In the data rows, the value 128 means zero.
Here are some numbered points:
[ 58  62 107 107 110 119 142  96 140 197  99 121 152 108 157 191 158  85] 0
[ 87  72 168  68 126 126  94 179  26  80 168  78 150 181 108 165 116 117] 1
[116 108 186  54 159 106  30 192 100 138 199  68  99  87 165 177 151 138] 2
[116  84 163  98 175 151 104 120 105 128 139 118 128 123  95 134 123 156] 3
[133  91  96 227 115 113 179 119 144  62  82 186  94 137  41  82  81 113] 4
[136 235  81 173  96 106  70 121 146  88  51 150 147 149  98 138  75  94] 5
[116 108 147 141 109 127 149 170 115 121 152 109 128 154 129 142  85 126] 6
[173 151 122 153 112 156 170  87  93 100 112  93 173 105 147 162 108  99] 7
[195  94 107 151 120 163 205 104  98  75 158 110 135  91 131 175 160 130] 8
[131  99 168 148 161 160 128  75 151 151 157  86 124 197 100 146 105 157] 9
[118 106 139 114 122 121  87 177  60 136 163  94 147 159 150 137  86 121] 10
[168 121 149 148 154 142 164 157  40 116  75 122 175  97 129 177 129  91] 11
[125 116  84  97  96 126 129 123 155 159 140 168  90 144 146 144 150 144] 12
[ 86 111  21  68  51  12   0  42 196  44 136 121 184 236 173  42   0 159] 13
[126 100 143 130 148 159 152 111 165 139 130  98 113 179 127 149 132 154] 14
[146 135  75  37 165 167  49  86 213 223  96 148 164  69 118 142 158 138] 15
[117 172 212 122 119 141 139 153 122  95  80 156 123 131 116 177 180 115] 16
[ 73 179 155 103  93 132 139 170 170 150 200 113 135 124 116  92 104 161] 17
[146 154 206  92 142 157 145 133 141 168 115 101 170 100 136 110 140 110] 18
[184 219 214  29 101 165 173  74 124 207 150  90 217  49  91  94 128 121] 19
[131 139 146 144  96 148 207 156 153 133 162 127  87 158  72 104 104 154] 20
[134  90  48  58 187  85  13  80 170 135 153 117 116 205 138 137 139  97] 21
[ 64 201 126  78  34 120 161 206 172 133 103 131   1  31 153 135 180 182] 22
[ 97 130 191 121  97 161 176 239 183 161 128 124  85 119 167 139 108 147] 23
[161  81  22  38 156 117 132 112  92 178 146 103 152  93 113 183 140 102] 24
[  0  48  31  32  87 150   0 120  88 197 135  34 255 255  12 255 216 104] 25
[120 128 202 105 142 125 136 161  54  96  86 192 131  65 109 110 175  82] 26
[109 109  89 122 144 112 138 137 133 220 110 152 186 170  77 109  85 135] 27
[138 116  88  76 134 129 150 115 116 200 112 134 156 128 166 143 158  94] 28
[128 117 164 144 163 141 127 131  89  86 101 174 119  77 110 114 157 125] 29
[150 170 170  87 143 135 162 141 134 162 127 103 182  92 115 115 143 138] 30
[119  90  83  86 122 174 193  43 114 140 104 135 104 179 135 166 225 111] 31
[163  58  27  47 145 107 129  93 130 159 189  82  80  72 154 198 158  53] 32
[177 166 178 186 156 165 234 199 135 151 141  99 103  47  88 196 169 145] 33
[121 140 151 129 120 137 130 148 150 150 160 104 108 143 129 105 116 149] 34
New points follow, each followed by the numbers of its two nearest points above by angle, nearest first.
[113 136  85 160 139 112 114 133 144 112 102 112 139 136 122 169 133 114] 5 25
[ 92 181 153  51 116 173  45  25 157 144 135  79 124 255 204 179 108 116] 21 9
[ 56 134 156  94 144 114  68 115 167 187  81 159 142 211 159  76 162  81] 21 27
[110 111  77 131 136  92  65  68 158  94 192 152 133 164 205  57 113 160] 13 21
[ 77 153 144 115 124 159  94 172 185 175  83 172 122 170 205 102 156 101] 23 12
[124 149  65 167 155  86  97  53 153 140 100 121 163 122 126  43  93 128] 13 5
[142 114  91 171 142 116 130 142 131 127 139 133 105 107 124 142 120 153] 4 33
[124 135 143 133  92 169 153 169 127 124 121 129 113 121 129 137 125 130] 23 22
[152 120  75 190  81 172 229 126 133 151 138 228  53  14 163  31 187 134] 22 4
[122 146  72  83 126  98 103 162 135 136  61 141 132 152 135 143  92  74] 5 21
[174  98  12 225 132  49   0  22 189 148 149  84 152 206 165  13  54 133] 13 21
[145 136 204 100 118 126 152 165 108  90 156 135 129 135 110 200 112 141] 16 6
[137 118 101 189 165 127 123 126 127 116 146  87 122 109 145 153 119 145] 8 33
[136 126 152  84 122 127 100  95 136 128 140 136 119 201 155 160 101 119] 21 9
[162 112 112 194 104 121 140 110 104  99 132 177  69  59 204 152 186 127] 8 29
[101 141  82 125 117  74 140 115 140 153  61 164 111 120 122 133 102 100] 5 27
[126 255  54  84  65  62   0 128 152 244 140 165 160 242 228  23 104  67] 13 21
